In the rows, zero is written as 128.
One turn moves every row onto another: examples first, then more rows asked
gadun: [114 145 115 107 141 122 135 124 137 131 125 161 108 130 103 120 125 111
 164 127 148 144 121 103 135]
gode: [133 147 132 139 144 129 156 145 130 141 125 150 150 114 134 111  98 125
 152 104 130 107 132 156 130]
gunog: [ 92 132 103 131  97 135 108 133 137 127 135 116 162 130 129 142  95 141
 146 106 146 112 135 116 106]
zaf: [ 84 139 109 117 109 145 106 152 133 119 146 124 139 122 100 136  97 124
 127 124 127 117 139 108 105]
suvav: [120 136 118 138 156 125 151 140 160 117 125 127 100 105 110 100  87 114
 148 124 172  89 130 118 105]
Vetug: [137 142 128 143 148 125 123 139 125 135 100 161 119 119  89 108 132 118
 142 108 175  90 132 127 113]
kuve: [112 155 129 146 140 124 122 144 158 158 128 142 134 132 143 116  73 133
 159 118 139  99 151 141 100]
Fim: [ 86 147 121 136 139 134 112 138 147 169 121 146 120 118 137 129  93 116
 147 124 120 136 132 117 104]
natel: [103 119 118 132 133 126 130 123 148 128 111 123  92 100 118 116 102  99
 139 121 174 123 115 119 111]
Tun: [146 132 112 135 149 120 143 142 151 111 138 162 121 129 101 107 115 103
 167 139 140 115 121 106 121]
gige: [ 99 157  98 138 132 138 124 156 137 125 145 130 157 138 102 132  81 141
 145 113 124 103 136  93 106]
lofun: [109 142 120 150 142 135 119 159 157 149 135 150 122 117 129 113  81 104
 143 142 116 107 143 124  94]
Vur: [116 128 133 106 107 116 106 128 137 120 117 139 137 127 114 141 107 128
 149  98 163 143 129 134 130]
gepin: [129 139 124 125 151 116 120 142 142 124  99 155 121 115 101 110 148  94
 139 119 157 100 130 120 103]
dalus: [ 80 137 110 126 100 148 108 154 131 118 140 122 144 119 106 137 100 130
 138 120 127 114 136 106 107]
posor: [ 92 136 110 153 110 156 113 141 126 118 139 113 132 116 120 139  94 142
 140 115 150  87 136 110 113]
daf: [ 89 142  97 151 115 143 127 127 134 125 145 111 139 127 120 137  94 140
 151 117 145  82 141 104  99]
larev: [119 149 123 135 156 107 138 132 143 134  94 156 124 137  91 107 136 114
 159 106 159  99 135 122  97]
Kis: [136 149 108 131 145 113 142 158 152 108 139 155 148 136  91 118  90 112
 159 124 125 111 133  97 110]
Mibi: [100 141 115 102 125 122 123 143 138 119 129 152 125 123  88 133 112 104
 144 123 127 149 127  98 119]
masub: [130 127 137 112 120 124 118 127 138 118 122 152 109 127 113 118 119 122
 159 119 177 130 130 140 141]
Nema: [111 127  93 145 115 140 117 153 141 116 140 128 165 130 124 132  80 146
 136 117 147  97 144 112 110]
liri: [103 129 136 133 135 139 102 142 152 154 125 143 120 109 147 125  88 135
 135 120 145 121 145 148 111]
ner: [125 137 107 132 146 115 128 116 125 150  99 162 121 129  98 115 135 113
 138 110 179 106 134 121 109]
lod: [ 89 151  96 140 119 143 127 159 134 122 139 132 153 134 103 130  81 141
 146 118 128 103 141  95 108]
Gam: [124 147 124 137 148 115 136 124 133 140 111 154 121 126  82 106 142 113
 156 110 159  89 132 122  93]
libad: [ 96 140  90 148 115 152 117 139 128 121 143 118 135 117 125 138  95 126
 134 129 144  87 138  96 109]
fud: [112 153 121 119 127 130 147 140 120 149 122 149 137 110 132 118 111  90
 142 120 117 129 128 141 129]
Sogin: [119 143 122 142 148 120 139 120 151 136 106 120 112 111 131 116  91 127
 161  98 185 107 114 117 119]
miro: [117 121 101 148 118 138 112 151 142 115 142 127 162 134 117 133  77 145
 131 112 147 100 140 122 106]
vorif: [136 134 126 136 152 119 120 147 139 123  89 159 122 122 102 109 134 111
 137 110 174  99 134 130 113]
rud: [ 94 139 108 128  98 132 100 133 131 132 133 115 158 137 123 145  91 134
 142 103 148 118 132 119 110]
vumip: [134 140 115 127 145 119 120 125 131 139 111 155 123 111 101 112 150  95
 140 119 163  95 127 116 102]
gudof: [148 137 128 139 130 108 141 126 150 120 128 150 130 148 112 109 106 123
 185 115 167 108 128 134 123]
bulev: [112 122 125 132 126 129 151 128 125 147 118 151 138 117 130 118 103 116
 136 110 136 134 134 165 127]
Pozuk: [103 163 114 130 144 119 144 130 147 136 113 122  99 111 114 110  97  91
 163 120 157 108 115  96 108]
fifo: [147 126 123 135 127 107 130 140 155 107 129 144 156 142 111 124  85 138
 160 102 164 107 140 138 116]
Mezi: [114 144 120 125 143 126 169 142 134 138 137 154 138 118 115 104 102 107
 144 126 114 110 144 148 113]
sifu: [116 142 112 126 150 105 128 121 139 141  88 157 125 136 105 115 139 108
 146 107 171 114 134 121 105]
nit: [ 79 141  93 150 112 151 122 130 122 132 133 119 130 128 117 142  89 139
 140 117 150 100 139 100 112]

Pozuk -> suvav
Nema -> gunog
gige -> miro
Now find these:
Mezi -> gode
gadun -> Tun
Mibi -> Kis
daf -> posor
Fim -> lofun
vumip -> Gam
vorif -> sifu

